array([[ 40.7,  33.1, -32.4,  12.9,  11.1,   5.7,   6.8],
       [ -7.0,   6.8,   4.8,  -7.6,  -5.9,   3.0, -11.4]]) out 6.8, -7.0

array([-1.8, -0.4, 50.0, -0.1, 13.4, 15.8]) out 15.8, -1.8

array([[-25.8,  10.1,  36.9, -21.9, -40.9,  19.0,  16.8],
       [-30.8, -46.0, -23.5,  51.0,  -3.9,  10.9,   3.1],
       [ 11.0,  10.9,  -0.5,  -7.5,  57.2, -33.5,  27.1]]) out 16.8, 11.0

array([ 50.5,  38.5,  48.6,  26.1, -27.3,  36.1, -31.5]) out -31.5, 50.5

array([[45.7, -0.1, 38.6, 46.7],
       [ 2.5,  2.7,  0.6,  5.5]]) out 46.7, 2.5

array([[ -3.4, -16.5,  43.4, -37.7,  -2.2,  -9.1],
       [ -7.8, -45.3, -12.9,  25.0,  25.0,  46.7],
       [ 11.8,   1.0,  12.5,   5.7, -46.4, -16.1]]) out -9.1, 11.8

array([-8.4, 34.7, -1.2, 45.5]) out 45.5, -8.4

array([ 45.9,  18.8, -22.1,  57.3]) out 57.3, 45.9
---
[[-11.7  11.6  12.9   9.4  24.6 -20.6  21.1]
 [  9.7  30.2 -28.6   2.3  19.9  52.0   5.2]
 [-13.4  13.1  14.7  15.8  14.9 -16.6  18.2]] => -13.4

[[  0.4 -16.5 -17.9   1.9  16.2   0.5   6.1]
 [ 42.7  32.6  38.5 -52.4 -28.0 -56.8  19.6]] => 42.7

[[ 54.2  19.6  13.0 -11.0]
 [ -3.3  31.8  33.6  19.2]] => -3.3

[[-24.0  34.2 -28.7  26.4  19.1 -50.7 -22.0]
 [ 42.1 -12.5  -9.6  21.8  27.4 -12.5  16.9]] => 42.1

[ -7.2  38.4  29.6 -45.2] => -7.2

[[  8.9 -10.0 -32.5   9.9 -25.7   7.5  19.7]
 [-40.3 -45.2  44.1  25.5  21.4 -25.4 -43.7]] => -40.3
---
[[  8.5  43.0  16.7  42.3  17.1   7.9  10.7]
 [-12.8 -37.9 -12.0  16.6  42.2 -18.6 -34.0]] -> 8.5, -34.0

[ 47.4  26.1  16.3 -32.9 -13.1 -20.9] -> 47.4, -20.9

[[ -6.9  23.5  41.0 -15.3 -19.8]
 [ 13.2   5.9   0.7  11.1  -8.7]] -> -6.9, -8.7

[ 32.2  36.9  32.7 -29.6  44.1 -12.7 -25.0] -> 32.2, -25.0

[48.8 52.7 -3.1 43.9 -4.0 -7.3] -> 48.8, -7.3

[[ -5.8 -19.6 -39.2  46.8 -33.4]
 [ -3.2 -24.0 -30.6  50.0 -38.2]] -> -5.8, -38.2
---
 37.4   46.2   24.0  -24.3   13.7
 -1.2   -6.9  -17.1   -5.6   24.6
 15.1   23.0   17.2  -17.4    1.5
-> 15.1

 48.9   36.9   21.3  -11.4    9.9  -34.1   50.8 -> 48.9

 38.9   -9.0   11.8   12.4   25.6   29.7  -48.1
 28.1   -0.7   -6.0   -3.1   11.0   18.7    0.0
 -4.8    6.5   -3.3   -0.8   -8.9   13.1  -20.7
-> -4.8

-21.0   40.0  -53.5   37.1 -> -21.0

-52.9    1.4   43.1  -25.6   26.8
 31.1  -30.1  -14.6    2.1  -13.8
-32.0   -5.0    2.6   17.3  -32.1
-> -32.0

 47.4  -23.6   52.9   41.8   26.1   42.6 -> 47.4

-35.7  -14.4   32.3   43.4   22.9   14.7  -38.7
-33.1  -34.8   -3.6   16.8   43.4   37.4   -0.5
 18.3  -13.4  -45.6  -39.0    2.7   16.2   47.5
-> 18.3

 56.2   57.2   19.9  -36.5 -> 56.2
---
[[ -6.7  47.2  34.3 -31.9  37.6]
 [ -6.0  16.8  12.2  -2.5  19.0]
 [  3.2  27.7  27.3 -25.2  42.2]]
3.2

[[  7.2   4.3   7.4   6.4]
 [  7.6  10.7   9.6  13.4]
 [-41.8 -46.9 -44.5  10.1]]
-41.8

[[ 53.5  49.8   9.7 -41.8 -22.3 -42.1]
 [ -9.2  10.1 -28.3 -21.8   9.8 -18.7]
 [-34.4 -30.9  31.0  -3.5 -32.2  -5.9]]
-34.4

[[  2.8 -17.0   2.1 -25.3  41.1]
 [ 20.2  -1.6  -2.9  -5.3 -44.4]
 [ 10.9  -1.6  -2.9  -9.1 -44.4]]
10.9

[[ -4.5  14.1  19.5  -3.1  12.7]
 [-14.1  -6.6 -10.4  27.8 -10.3]
 [ 45.3 -12.9  -9.6 -28.5  -8.4]]
45.3

[[  8.5  46.2   4.5 -13.8 -11.8   2.3  43.3]
 [ -5.5   3.2  -5.4   2.1   4.5  -4.4   3.4]
 [ -4.1   6.6  -3.4   0.8   4.6  -3.4   4.8]]
-4.1

[[-28.4 -57.8 -21.8  38.5  47.8 -30.8 -45.4]
 [ 41.6  52.0  35.0 -19.4 -26.0  11.7  56.4]
 [-11.5 -47.7 -10.7  27.5  24.7 -20.1 -29.4]]
-11.5
---
[[37 72 43 22]
 [71 11 90 10]
 [56 96 30 98]] out 37, 98

[77 75  8 65 31] out 77, 31

[[4 2 6 0]
 [5 5 2 7]
 [4 3 7 2]] out 4, 2

[[1 1 7 4 3 3]
 [3 7 5 8 5 7]] out 1, 7

[[2 5 3 5 2 6 5]
 [3 2 2 7 0 1 2]] out 2, 2

[2 8 7 3] out 2, 3

[ 23 -14 -11  30  32 -42] out 23, -42
---
 34.0   13.4   19.0    7.2
 42.1    4.9   42.9   24.7
-38.6   -6.6  -41.0  -22.8
-> 13.4

 48.4    4.3  -20.1  -37.0   23.9  -23.2
 21.2   14.3  -30.9   13.4   22.7  -39.1
-27.4   -9.8   16.1  -35.9   20.1   14.6
-> -37.0

 -3.0   43.7  -26.9  -14.5
 -9.0  -19.6  -19.9   -3.9
 -7.9   -2.8   13.9   -2.6
-> 43.7

 1.2   2.2  27.9  46.9
10.2   8.0  13.8  46.7
27.1   4.8  -1.0  30.8
-> 2.2

 13.2  -39.4  -28.6   42.6   -5.4   13.8  -35.8
 11.5  -20.3  -46.3   21.8  -15.6   36.4  -39.0
 27.4  -48.4  -30.2    9.5  -31.0  -15.3   32.1
-> -5.4

-26.3    0.8   20.3   -4.0   27.5
-26.5  -20.1   27.5   -6.2   31.0
-19.0  -21.8   27.9    8.7   44.1
-> 20.3

 -0.6   -9.9   -3.9    8.0
-12.4   -2.0   47.7   29.8
-12.9   -4.5   49.7   29.0
-> -9.9
---
{"in": [-19.3, -12.4, -20.7, 7.1, 2.3, -52.6, -21.4], "out": -19.3}
{"in": [11.1, -2.9, 39.4, 24.8, 47.8], "out": 11.1}
{"in": [-34.1, -5.9, -11.8, -46.1, -17.8, -18.6], "out": -34.1}
{"in": [-30.2, -8.0, -52.1, -42.0], "out": -30.2}
{"in": [13.7, -17.3, 57.7, -46.2], "out": 13.7}
{"in": [-8.7, 5.9, 35.1, -42.6, 22.4, 29.3], "out": -8.7}
---
[[ 20.9 -36.1 -47.7 -13.9]
 [ -0.4  -8.4   7.6 -21.2]] → -47.7

[54.8 -9.3 -8.1 -2.7] → -8.1

[-17.3  20.3  32.0 -52.0] → 32.0

[[ 16.5   0.6   6.9  -3.3]
 [-43.4  33.5 -27.2 -39.2]
 [  7.7  -6.8  -6.3  17.0]] → 6.9

[[  9.8 -38.1  11.5 -20.9]
 [-19.5  53.8 -24.1  53.1]
 [-13.0  50.4 -23.6  40.4]] → 11.5

[[ 44.4 -17.0  19.9 -34.8]
 [-17.9  42.8 -12.7   0.1]] → 19.9

[-21.6  42.5   4.3   2.9] → 4.3

[  4.1 -46.4   7.9  -3.3] → 7.9

[[  1.0  15.7  19.9  46.0]
 [-50.1  22.0  -3.6   0.4]] → 19.9

[ 15.8 -55.7   3.8 -17.3] → 3.8
